Each row is where one point has got to under a steady rotation. How many steps took it there?
The counts run from 0 to 1153.
9 -17 10 3 7 13 -1 7 -16 -11 -9 3 -4 -16 -6 5 -7 -10 -3 20 -6 18 -4 -5
 25 -21 -5 2 -13 -12 6 25 -3 4 -1 -10 -3 9 -10 -8 -10 7 12 -2 -5 1 -15
 -15 -14 9 -2 6 -10 -6 -> 823
-3 1 -23 -2 1 -1 -4 17 6 -8 -3 -12 28 16 12 -5 1 -20 -22 9 -19 12 12 -4
 -3 17 -11 0 1 -2 -9 -17 -1 18 -2 1 5 -3 4 4 21 -2 1 -1 3 -5 -12 4 3 -3
 -3 8 -8 -11 -> 620
0 13 3 10 -4 -3 -2 19 2 -14 7 -12 22 19 -7 -10 10 -14 -7 1 13 -5 -10 -7
 -1 13 0 -12 31 7 -4 -1 13 -2 1 25 -3 -7 7 9 -3 -11 -8 9 -7 -1 -1 17 4 3
 -10 -14 -4 -13 -> 244
13 2 -23 5 9 7 10 19 -4 -14 -3 -15 10 6 -4 -4 7 -6 -16 1 -2 12 1 20 2 -4
 -9 -6 3 -5 -4 20 -14 7 -6 -12 -6 1 0 -14 19 16 20 9 -22 2 -12 7 -1 6 10
 5 -10 -1 -> 130
5 1 -3 15 -3 2 -4 19 4 -16 -22 2 -4 -7 -5 13 -1 -8 -1 13 -14 10 -5 11 11
 -14 -8 -4 1 0 0 14 -13 -7 17 6 -6 -3 1 -8 -12 11 10 18 -18 20 -10 -9
 -10 24 7 0 -3 -3 -> 301
7 7 3 9 10 18 -2 -13 6 4 14 -23 3 11 -1 -6 -9 15 -8 -14 12 6 -12 5 18 -3
 -18 -8 -2 1 2 11 -6 11 -6 -3 -5 1 -9 -9 3 15 11 9 -16 -7 -17 6 3 9 -1 7
 -2 -29 -> 659
1 -9 1 0 6 9 -2 8 -6 -9 14 -13 19 22 2 -17 3 -9 -14 5 25 1 -11 -12 11 14
 11 3 15 3 6 1 16 3 -17 7 -2 2 -6 5 3 -10 4 -1 12 -13 9 10 3 -7 -27 1
 -16 -14 -> 226
-20 -10 2 1 -11 -11 26 1 6 7 5 -1 11 5 -4 3 -1 -15 -2 12 -7 10 8 -1 4 -9
 0 2 4 1 11 9 7 4 -23 0 13 -4 2 33 -11 -2 -12 -22 -11 -13 -8 -6 13 4 9
 -7 8 18 -> 781
-13 -12 -18 7 -10 -7 11 19 6 -13 1 4 7 16 14 -6 11 -21 -21 22 -6 10 4 -1
 -9 2 6 8 9 6 4 -17 -5 -15 4 7 8 -7 -4 9 -9 -16 -8 10 10 10 5 -6 4 -3 -9
 3 0 6 -> 592
-10 -1 -16 15 -4 6 17 0 8 9 -8 -11 -13 15 15 -1 6 12 -14 -6 -2 11 -3 29
 4 -10 -4 6 7 6 10 10 -15 -14 -10 -7 0 -4 -11 -8 2 16 9 12 -14 7 -5 4 7
 25 4 10 10 4 -> 158
10 2 -11 22 -2 0 -5 18 -7 -5 -6 -17 4 18 -5 7 17 0 -8 9 3 8 -2 18 -2 -1
 2 4 16 11 1 19 -20 18 -6 3 -7 -11 4 -10 12 6 17 18 -21 8 -2 2 -7 17 3
 -1 -15 -3 -> 508
3 0 -13 0 13 11 9 5 3 -10 -9 -12 10 -2 -5 -6 -17 9 -8 -19 4 1 -12 3 25 8
 -6 -12 6 0 -2 11 16 -19 12 1 -10 2 -8 -14 -1 20 5 22 -12 -1 -16 12 -1
 21 -2 4 13 -21 -> 677
-1 -7 -25 10 -3 -1 16 24 1 -9 -10 -4 13 14 -2 3 11 -19 -12 10 -8 6 7 15
 -3 2 9 -2 8 5 -1 18 -15 4 -12 1 2 -13 10 -4 12 10 8 12 -24 5 -8 -1 -3 9
 16 4 -13 12 -> 131
-11 -12 13 1 -2 -12 -12 -2 -5 18 0 -2 23 4 0 -12 -9 0 -14 11 0 20 10 -23
 7 19 3 8 1 19 4 -2 10 19 -3 17 5 -8 -6 6 -2 -19 -2 -15 9 -6 1 5 -1 2 0
 -9 0 -2 -> 864
4 -5 8 6 2 7 4 -7 -12 9 -12 -7 -14 -11 -8 4 -12 13 -4 2 -7 21 -4 9 20
 -19 -12 8 -8 -8 11 24 -10 7 -4 -11 -3 12 -18 -11 -1 18 9 -1 -7 -1 -4
 -10 -7 19 10 -1 7 -2 -> 166
-15 0 0 2 -12 -13 4 5 -2 9 -14 0 2 -1 13 -11 -6 8 -12 16 -13 23 8 -5 0 0
 -8 12 9 6 8 -20 8 -12 6 8 8 7 -13 4 -10 -14 -5 -18 14 10 7 6 12 10 -8
 -12 30 7 -> 205
-5 -11 -10 -1 14 14 5 5 8 -9 4 2 13 6 12 -17 -14 3 -19 -6 9 5 -8 -8 19 9
 -3 -6 -2 5 -6 -5 14 -27 11 -2 -1 1 -11 -11 -10 -2 1 14 -1 0 -11 14 5 5
 -13 12 7 -20 -> 829
5 9 -7 11 1 9 -5 5 1 -15 -9 -19 -2 6 -15 6 -5 1 -6 -6 1 -2 -13 -1 14 2
 -11 -5 12 1 1 -4 0 0 19 11 -5 2 -6 -11 -5 14 -2 34 0 6 0 -7 -8 25 -7 -1
 7 -28 -> 551
-15 -8 -19 -2 2 -8 9 12 0 9 -3 -5 21 19 16 -18 0 0 -26 -1 -2 12 6 -2 -2
 23 8 4 13 17 0 -10 7 -7 -3 0 8 -8 -2 -2 16 -10 5 -6 4 -2 2 24 9 5 -3 4
 9 9 -> 872
-3 -12 4 21 -7 4 13 -7 -2 8 7 -7 -15 12 -9 11 11 4 -8 10 10 7 -6 9 4 -19
 5 6 2 8 16 26 -15 7 -20 1 0 -8 -11 4 -13 4 3 14 -16 -4 4 -13 -2 21 8 -4
 -3 4 -> 1049
-2 -21 -5 -1 -2 4 8 1 -6 -5 -6 -1 -3 -8 -1 4 3 -14 -17 28 -16 14 9 -3 9
 -15 0 20 -10 -15 13 2 -11 8 -14 -10 6 12 -17 1 -2 4 1 -4 16 -3 6 -28 -6
 0 -2 11 -4 8 -> 573
-1 -21 -16 -6 3 10 21 -3 -11 -5 -3 -1 -5 -6 -6 10 2 -12 -18 25 -13 12 6
 1 6 -16 -1 15 -10 -7 14 11 -18 0 -14 -13 6 11 -17 -2 0 11 0 11 8 1 8
 -29 -8 6 1 10 0 2 -> 1077
-8 5 -13 18 -17 -13 3 22 7 -4 -13 -8 8 20 11 7 11 -22 -9 15 -15 10 12 13
 -8 -1 -6 3 15 7 3 -2 -10 14 -11 10 5 -12 10 14 9 4 -1 2 -12 5 -4 -2 6
 13 5 -3 -4 8 -> 258
-7 3 -19 19 -13 -5 9 12 13 -6 9 -12 13 21 10 4 18 -19 -19 17 -7 12 11 13
 -13 0 -12 4 3 6 1 -5 -22 15 -11 2 10 -15 6 13 9 0 -7 12 -13 3 -5 -6 9 4
 9 4 -11 0 -> 1150
-2 -1 -17 -7 -8 -16 5 23 -9 -10 -16 -1 25 2 -4 -3 1 -25 -16 18 -25 17 22
 -11 -8 11 -7 2 6 -5 -3 -10 5 12 6 11 8 9 3 3 9 -6 -8 -11 9 4 -3 2 6 0 3
 -6 9 6 -> 232
-4 -4 -21 4 -4 6 8 4 -6 -1 4 -10 -4 13 23 -13 7 2 -23 17 -12 22 7 15 -5
 -5 -12 12 1 0 7 -14 -19 -1 -7 -13 9 12 -16 -11 16 2 3 -4 16 7 12 1 6 -2
 -15 10 6 -1 -> 213
3 -2 -15 3 17 17 4 4 2 -7 -12 -15 0 3 0 -5 -14 11 -5 -14 3 1 -14 7 24 2
 -5 -4 9 0 0 6 8 -16 9 -3 -8 3 -13 -20 6 19 9 20 -1 -2 -3 10 -5 26 -11
 10 7 -21 -> 173
4 0 8 18 -4 14 -4 -9 5 -5 13 -16 -1 24 -11 5 3 -7 -2 4 20 -6 -15 -1 15
 -11 1 0 11 1 11 12 5 13 -18 10 -1 -8 -7 12 -12 9 -7 13 -5 -12 1 -8 -4
 12 -14 -4 -13 -22 -> 407
-11 -12 -25 0 13 13 15 -9 10 -1 5 -13 17 9 6 3 -11 -5 -24 -6 -15 11 10
 -6 11 6 -8 0 -14 -3 -1 -5 -5 2 1 -9 7 -3 -13 5 8 14 -3 17 -3 -8 -15 -9
 9 11 11 18 8 -14 -> 674
-15 -1 -13 2 -3 -2 10 16 7 -10 3 5 11 13 20 -19 2 -5 -19 5 -2 12 4 -5 -4
 7 -5 2 13 5 2 -26 8 -28 7 4 7 0 -4 6 -11 -13 -13 1 8 9 3 15 13 -3 -13 0
 17 -2 -> 593
0 0 4 13 -2 11 -4 -10 2 2 10 -27 7 25 -9 3 2 -4 -8 -4 15 -6 -15 -1 15 8
 4 -1 21 5 9 7 3 21 -16 7 -1 -8 -9 8 -1 11 -1 19 -3 -17 4 -6 -2 13 -13
 -4 -11 -22 -> 911
-17 -5 10 10 -7 -14 12 -8 0 21 17 -2 9 11 7 -10 4 9 -18 11 0 26 13 -4 -6
 0 -4 7 -3 15 9 6 -8 10 -19 2 9 -6 -7 15 -2 -15 -2 -19 -10 -3 0 7 14 3
 16 -13 8 15 -> 502
0 7 7 11 4 13 -8 6 4 -9 21 -17 10 19 16 -22 2 8 -16 3 20 11 -13 -6 3 5
 -11 -1 11 4 3 -14 6 -12 -1 4 -1 7 -6 1 -2 -12 -4 -1 4 1 1 18 12 -12 -24
 1 -4 -24 -> 604
